[[139  99 109 134 130 138 156 114 121 114 143 142 122 146 121]
 [112 158 135 156 143 113 134 121 156 146 138 104 106 120 107]]
->
[[146 121 139  99 109 134 130 138 156 114 121 114 143 142 122]
 [120 107 112 158 135 156 143 113 134 121 156 146 138 104 106]]

[[131 132 108 126 111 138 126 133 131 118 140 142 128 133]
 [131 127 124 125 113 148 134 137 133 124 135 130 110 136]
 [133 127 122 119 114 133 129 140 136 124 153 136 125 149]
 [135 139 112 110 117 129 119 127 133 125 153 142 127 137]]
->
[[128 133 131 132 108 126 111 138 126 133 131 118 140 142]
 [110 136 131 127 124 125 113 148 134 137 133 124 135 130]
 [125 149 133 127 122 119 114 133 129 140 136 124 153 136]
 [127 137 135 139 112 110 117 129 119 127 133 125 153 142]]

[[128 139 150 128 142 126 116 128 142 144 129 139 126 140 121 128]
 [129 118 104 127 113 129 142 131 112 112 128 115 130 116 137 127]]
->
[[121 128 128 139 150 128 142 126 116 128 142 144 129 139 126 140]
 [137 127 129 118 104 127 113 129 142 131 112 112 128 115 130 116]]

[[130 126 110 132 128 121 123 121 114 134 130 124 117 128 122]
 [114 136 141 130 121 135 120 136 129 124 118 124 142 112 122]
 [117 145 120 144 122 123 119 140 106 134 124 124 149 117 120]]
->
[[128 122 130 126 110 132 128 121 123 121 114 134 130 124 117]
 [112 122 114 136 141 130 121 135 120 136 129 124 118 124 142]
 [117 120 117 145 120 144 122 123 119 140 106 134 124 124 149]]

[[145 124 125 135 120 134 129 124 133]
 [105 113 111 147 120 128 119 122 124]
 [126 133 129 127 119 130 139 135 146]
 [133 128 137 134 127 130 127 132 130]
 [127 148 120 123 130 138 127 146 130]
 [129 115 143 130 124 126 125 122 128]
 [126 138 130 129 129 136 129 137 124]
 [129 135 129 129 131 129 134 131 117]]
->
[[124 133 145 124 125 135 120 134 129]
 [122 124 105 113 111 147 120 128 119]
 [135 146 126 133 129 127 119 130 139]
 [132 130 133 128 137 134 127 130 127]
 [146 130 127 148 120 123 130 138 127]
 [122 128 129 115 143 130 124 126 125]
 [137 124 126 138 130 129 129 136 129]
 [131 117 129 135 129 129 131 129 134]]

[[132 133 120 136 133 130 120 133 129]
 [129 138 119 139 133 126 120 133 129]
 [132 138 119 136 133 131 120 133 125]
 [138 138 125 136 133 138 120 133 129]
 [104 143 117 136 128 120 121 133 129]
 [132 138 119 136 119 131 120 133 136]
 [125 135 119 136 133 131 120 131 145]]
->
[[133 129 132 133 120 136 133 130 120]
 [133 129 129 138 119 139 133 126 120]
 [133 125 132 138 119 136 133 131 120]
 [133 129 138 138 125 136 133 138 120]
 [133 129 104 143 117 136 128 120 121]
 [133 136 132 138 119 136 119 131 120]
 [131 145 125 135 119 136 133 131 120]]

[[124 148 109 148 149 124 124 124 138 125]
 [152 131 122 132 130 152 153 151 111 152]
 [126 111 146 110 111 126 126 126 119 126]
 [126 110 146 108 110 126 126 126 119 126]
 [126 148 108 149 150 126 125 126 136 126]]
->
[[138 125 124 148 109 148 149 124 124 124]
 [111 152 152 131 122 132 130 152 153 151]
 [119 126 126 111 146 110 111 126 126 126]
 [119 126 126 110 146 108 110 126 126 126]
 [136 126 126 148 108 149 150 126 125 126]]

[[148 102 139 125 149 126 126 126]
 [149 102 139 125 149 126 126 126]
 [149 101 138 125 149 126 126 126]
 [122 131 117 142 122 127 127 139]]
->
[[126 126 148 102 139 125 149 126]
 [126 126 149 102 139 125 149 126]
 [126 126 149 101 138 125 149 126]
 [127 139 122 131 117 142 122 127]]
---
[[119 120 113 114 114]
 [118 118 141 141 141]
 [128 128 124 123 123]
 [105 106 123 123 123]
 [129 129 137 136 136]]
->
[[118 118 141]
 [128 128 124]]

[[129 123 145]
 [141 111 152]
 [137 134 146]
 [143 125 119]]
->
[[141 111 152]
 [137 134 146]]

[[154 155 144 114 122]
 [110 126 112 134 121]
 [138 149  99 104 126]
 [115 121 109 102 130]
 [141 124 146 155 129]]
->
[[110 126 112]
 [138 149  99]]

[[135 117  98 115]
 [110 127 148 126]
 [147 135 148 111]]
->
[[110 127 148]
 [147 135 148]]

[[127 157 129 138]
 [108 124 154 114]
 [121 135 131 128]
 [124 121 135 141]
 [153 118 126 137]]
->
[[108 124 154]
 [121 135 131]]

[[126 133 139 137]
 [110 152 114 125]
 [114 153 131 139]
 [131 121 128 128]
 [120 142 135 137]]
->
[[110 152 114]
 [114 153 131]]

[[110 103 138]
 [112 112 131]
 [112 128 131]]
->
[[112 112 131]
 [112 128 131]]

[[126 109 148]
 [114 113 146]
 [128 123 134]
 [138 131 123]
 [ 99 121 141]]
->
[[114 113 146]
 [128 123 134]]
